A state moves one step at a time under one of 4 hidden systems, and each row is a state written as 28 numbers. Each run below is a few steps of one system.
path 1, q502 (6 x 28):
[[ 12  33 -22  -3  37 -21  10 -14   4   4  -5 -22   1 -41  29   1 -23  -5
   -4  25 -16 -29   9 -32  10   9  10  31]
 [ 13  39 -17  -7  34 -21   6  -6   8  -4 -14 -10  10 -35  22   7 -30  -4
    9   8 -22 -35  -3 -33   9  -2   8  51]
 [  5  35 -11 -14  26 -25   9   6   7 -18 -28   0  13 -28  12  17 -30   2
   17  -9 -30 -35 -10 -23  13 -12   7  50]
 [ -7  27   6 -20  16 -26  12  20  11 -20 -36  15  11 -14  -7  21 -26   7
   32 -25 -29 -22 -18 -16  10 -21  10  55]
 [ -7  13  10 -21  -3 -18  12  25   4 -26 -36  29   7  -1 -19  24 -19  12
   38 -35 -22  -4 -23  -6   1 -23   8  47]
 [-14  -1  22 -20 -15  -8   7  26   8 -23 -33  35   7  15 -23  18 -12  14
   41 -42 -21  13 -27  11   1 -23   7  32]]
path 2, q770 (6 x 28):
[[ -9  -4 -26  17 -20  11 -16  -3 -11  -5  35 -11 -11  22 -18  15   9  10
  -19   6  11 -38  19   8 -24   6 -41 -40]
 [ -8 -16 -19  31 -21  12  -7  -6 -15  -5  35  -2 -14  24 -23  11  21  19
  -17   2  18 -34  16  16 -15   4 -36 -41]
 [ -6 -33  -4  38 -20   3  -8  -5 -16  -5  25  15  -8  23 -23   9  37  24
  -18   0  20 -21  12  20   2  10 -21 -46]
 [ -5 -44   5  36 -13  -1  -8 -12 -23  -9  18  24   0  12 -21  -3  46  27
  -16   2  21  -5   5  25  10  20  -4 -39]
 [ -2 -45  12  41   0  -2 -13 -19 -29  -9  10  22  -1  -6 -13  -8  50  20
  -13  14  19   4  -5  18  21  26   8 -28]
 [  3 -41  22  37  15  -6 -13 -22 -27  -1  -5  21   0 -17   0 -15  43  18
  -14  25   8  17  -6  11  29  29  25 -17]]
path 3, q770 (6 x 28):
[[ 21  10  20 -21  13  11   9  -2  11  30 -10 -20  -4 -20  26 -29 -22 -21
    4  21  -1  56 -10  -4  -2   0  37  14]
 [ 15  31   8 -37   9  19  12   3  19  30   0 -26 -12 -11  31 -20 -40 -24
    0  16  -1  46  -8  -6  -8 -14  25  16]
 [ 14  40   5 -36  -5  19   8  11  28  26  12 -34 -16  -2  25 -18 -48 -25
    3   6  -5  36  -2  -2 -21 -25   2  16]
 [  4  46  -2 -34 -22  21   8  18  29  24  14 -30 -16  17  13  -3 -50 -23
    7  -9  -2  22   0   6 -29 -32  -9   7]
 [  5  34  -9 -34 -32  21   8  25  28  16  25 -17 -10  30  -8   1 -47 -16
    9 -21  15  11   1   4 -24 -35 -16   0]
 [ -4  20  -3 -23 -43  26   3  24  24   1  18  -7 -13  40 -16  13 -33  -9
   12 -36  10   7  -4  16 -25 -37 -25  -9]]
path 4, q786 (6 x 28):
[[ -1 -19  11  13  19 -28  -7  -5 -25 -30 -37  41  11 -18 -13  22  20  28
    9  -1 -22 -25 -12  -5  25  17  16  20]
 [ -4 -10  10   0  17 -24  -1  -4 -22 -32 -39  41   5 -15 -10  25   9  24
   15  -2 -36 -27 -15 -17  18  12  10  33]
 [ -7   5   7 -11  21 -23  -6   2 -17 -29 -41  31   2 -19  -5  28  -2  16
   20  -3 -43 -24 -17 -15   7   5  12  39]
 [ -1  19   2 -26  18 -23   0  13 -16 -25 -42  27  -7 -23  -5  30 -15   7
   29 -10 -42 -15 -18 -18  -2   1  11  37]
 [ -4  20   1 -42  19 -17  -3  13 -13 -24 -35  18 -14 -15  -2  27 -24   2
   31  -5 -38 -10 -12 -18 -10  -6  11  43]
 [  1  25   1 -49   8  -4  -3  21 -10 -12 -29   4 -17 -12   5  17 -34  -8
   27  -2 -33  -1 -14 -22 -21  -7   6  40]]
path 5, q502:
[[ -2  -4  15  31 -24   1  18   3  29  14  15   4  20  26  -6 -13   6   9
    0 -31  33  11  -6  30  19 -19  -3  -6]
 [ -3 -13  17  37 -22   2  14  -3  27  14  21   8  22  14 -11 -14  15  17
  -11 -25  39  11   2  32  26 -16  -4 -19]
 [  0 -23  11  46 -17   2   8 -14  22  17  24   8  20  14  -9 -16  20  15
  -22 -12  32  11  -1  29  24  -4   0 -21]
 [ -2 -20   8  48 -17  -3   9 -20  17  19  24   1  20   7  -4 -13  31  18
  -22  -5  29   1   3  27  25   7   4 -23]
 [  0 -24   2  54  -4  -6  10 -21   9  18  20  -1  18  -6   7 -11  33  22
  -23   7  25  -1   8  23  31  15   4 -19]
 [ -1 -24   1  48   5  -9   6 -28   0  10  21  -2  15 -20   6 -16  39  19
  -29  20  19  -7   5  14  31  20  10 -16]]
path 6, q782:
[[  0  52 -32  -4   6 -17  17   2  31  11  19 -27  11 -11  17  15 -35  -2
    1  -6   1 -48  13 -18  -1 -20 -24  24]
 [  4  36 -39  17  10 -20  16  -8  29   8  25 -31  19 -14  12   6 -26   4
   -7  -6   9 -58  15 -15  10 -10 -20  16]
 [  6  22 -34  43  10 -21  14 -13  19  11  30 -22  20 -14  13   5  -2   9
  -24   5  17 -56  25  -9  20  -3 -24  -3]
 [  0   0 -21  58   3 -16  11 -20  13  11  28 -11  23 -12   7  -5  12  11
  -29   3  24 -44  19   5  26   4 -23 -12]
 [  1 -18  -7  60  -9 -10   4 -24   3  12  26  -4  20  -1  -3 -13  33  19
  -32   9  29 -23  14  16  27  13 -13 -27]
 [ -3 -34   4  52 -14  -6  -1 -17  -6   9  21   7  12   2 -10 -12  43  20
  -23   8  29  -3   1  30  27  16   0 -29]]
path 7, q786:
[[-15 -22  -4   6 -36  19 -12   6 -19   1  29   7 -23  35 -25  10  21  15
  -10  -3  11  -5   6  22 -23   0 -33 -43]
 [-10 -29  -7  10 -24  17 -15  -3 -30  -3  30  11 -26  27 -22  16  22  15
  -15  11  11 -15  11  15 -21  14 -30 -45]
 [ -5 -32  -7  16 -10  16 -17  -7 -37  -7  26  10 -21  17 -15   6  26  16
  -22  25   5 -14  12   7 -19  25 -21 -45]
 [ -1 -31 -11  17   3   4 -18 -13 -49  -5  18   6 -25   1 -10   7  35  12
  -17  28  -1 -19  10   3 -12  29 -16 -34]
 [ -1 -27 -11  15  16  -5 -20 -20 -39  -4  11   7 -18 -15  -5   5  29  17
  -20  39  -2 -18  11  -7   0  38  -5 -29]
 [  3 -21  -4  19  27  -8 -17 -22 -41  -8  -1   5 -11 -25   5   8  30  16
  -19  38 -10 -20  10 -13   6  37   5  -9]]
path 8, q782 (6 x 28):
[[  7 -10  38 -44 -10  18  -8  16 -17   4 -28  19 -19  17  -5  -2 -15  -9
   19  -7 -16  65 -25   9 -22  -4  24   8]
 [  1  13  20 -45  -1  14   0  21  -1  -2 -27   7 -23   6   3   3 -33 -15
   29  -9 -22  49 -23  -3 -23 -15  26  24]
 [  5  28  13 -51   3   3   6  20   6  -1 -26   1 -16  -2   9   7 -36 -18
   27 -10 -27  28 -22 -12 -23 -20  14  33]
 [  9  42   1 -46  11  -1   5  21  17  -1 -20  -9  -8 -11  15  10 -55 -13
   24 -11 -28  -1 -10 -23 -16 -21   5  42]
 [  6  53 -16 -30  12 -17   9   5  21   5 -13 -14   2 -17  18  11 -47 -12
   13  -5 -21 -17  -4 -26 -11 -19 -10  42]
 [  6  53 -27 -11  15 -15  14  -3  22   1   1 -19   8 -24  18  10 -39  -4
    4   3 -16 -41   1 -25  -3 -15 -11  39]]

Which system made each of these runs?
path 9 (4 x 28):
[[  1  -9  -7  29  36 -27  -2 -26 -23  -9 -14  11  16 -33  13   7  22  20
   -6  21 -15 -35   2 -15  31  25   9  18]
 [ -1  -2   0  15  38 -29   2 -15 -21 -13 -26  23  15 -38   4  15  15  21
    1  16 -27 -31   1 -20  26  23  20  31]
 [  1  -6   9   3  28 -29   2 -14 -18 -19 -42  32  11 -32   1  19  12  18
    9   9 -33 -24 -10 -19  28  17  22  38]
 [  2  -6  16  -7  24 -25  -4  -1 -18 -27 -45  38   2 -23   0  20   6  15
   17  -1 -36 -11 -19 -11  17  17  23  41]]

q502
path 10:
[[  6  34  -7 -52   9   2  -1  14   3  -2 -13 -12 -14  -6  16   9 -43 -15
   23   0 -34   0  -8 -26 -27 -17   1  32]
 [  8  40 -10 -46   1   8  -2  23   1  -6  -5 -14 -20  -1   1  18 -46 -12
   16  -9 -29 -12  -2 -22 -38 -18 -19  19]
 [ -3  32 -22 -40 -13   7   0  25   5  -4   5  -7 -22  12  -4  26 -44 -12
   12 -17 -18 -26   3 -13 -38 -25 -29  13]
 [ -5  28 -21 -24 -20   6  -1  22   7 -16  14   3 -18  28 -17  23 -35  -5
    7 -24 -11 -35   7  -5 -31 -26 -41  -3]]

q770
path 11 (4 x 28):
[[ -6 -25 -10  45  -2  -4  -3 -24 -20   3  29   1   0  -9  -2  -6  45  19
  -30  25  19 -16  16  11  14  31  -4 -38]
 [ -4 -43   4  42  -6  -1 -10 -17 -25   5  22   9  -7  -1  -6 -10  44  20
  -22  18  19   7   7  21  12  28   3 -45]
 [  2 -44  21  22  -5  15 -11 -14 -31  -1  12  16 -14   5 -13 -16  43  11
  -12  13  20  29  -4  24  10  26  11 -40]
 [  3 -51  31   7  -7  19 -14  -6 -33  -2  -1  25 -16  12 -11 -21  31   7
   -3   7   9  52 -12  21  -1  19  21 -30]]

q782
path 12 (4 x 28):
[[ 21   0  10  -6  41  -7   1 -23 -12  19 -17 -17   2 -48  35 -22   3  -3
   -8  42 -15  27  -4 -22  11  26  37  22]
 [ 24  28  -7 -16  36   2   9 -13  -1  24  -4 -30 -12 -37  33 -23 -22 -17
   -8  45 -10  14   0 -21   1  16  28  18]
 [ 21  44 -15 -23  21  10  10  -7  13  32  10 -45 -13 -23  34 -14 -38 -23
  -17  36  -5   6   7 -25 -16   1   4  15]
 [ 10  52 -26 -26   2  10  11   1  23  28  31 -50  -8 -12  24  -4 -44 -21
   -9  21   1  -7  13 -17 -19 -17 -19   7]]

q770
path 13 (4 x 28):
[[ 21  18  -7  -8  40  -2   6 -18  -7  23  -7 -29  -4 -43  37 -22 -17 -11
  -10  38  -9  12  -4 -24  10  21  29  25]
 [ 28  41 -16 -16  25  10  15 -14  13  26   8 -42 -15 -35  41 -22 -35 -21
  -12  38 -10   7   9 -21  -2   4  13  24]
 [ 14  51 -26 -20   9  12  13  -3  25  33  23 -47  -9 -12  35  -8 -45 -21
  -13  28   0  -7  15 -16 -16 -12  -4  14]
 [  5  52 -27 -17 -12   7  11   9  30  25  36 -47  -5   9  17  -3 -47 -14
   -7   7   9 -12  14  -8 -22 -27 -24   0]]

q770
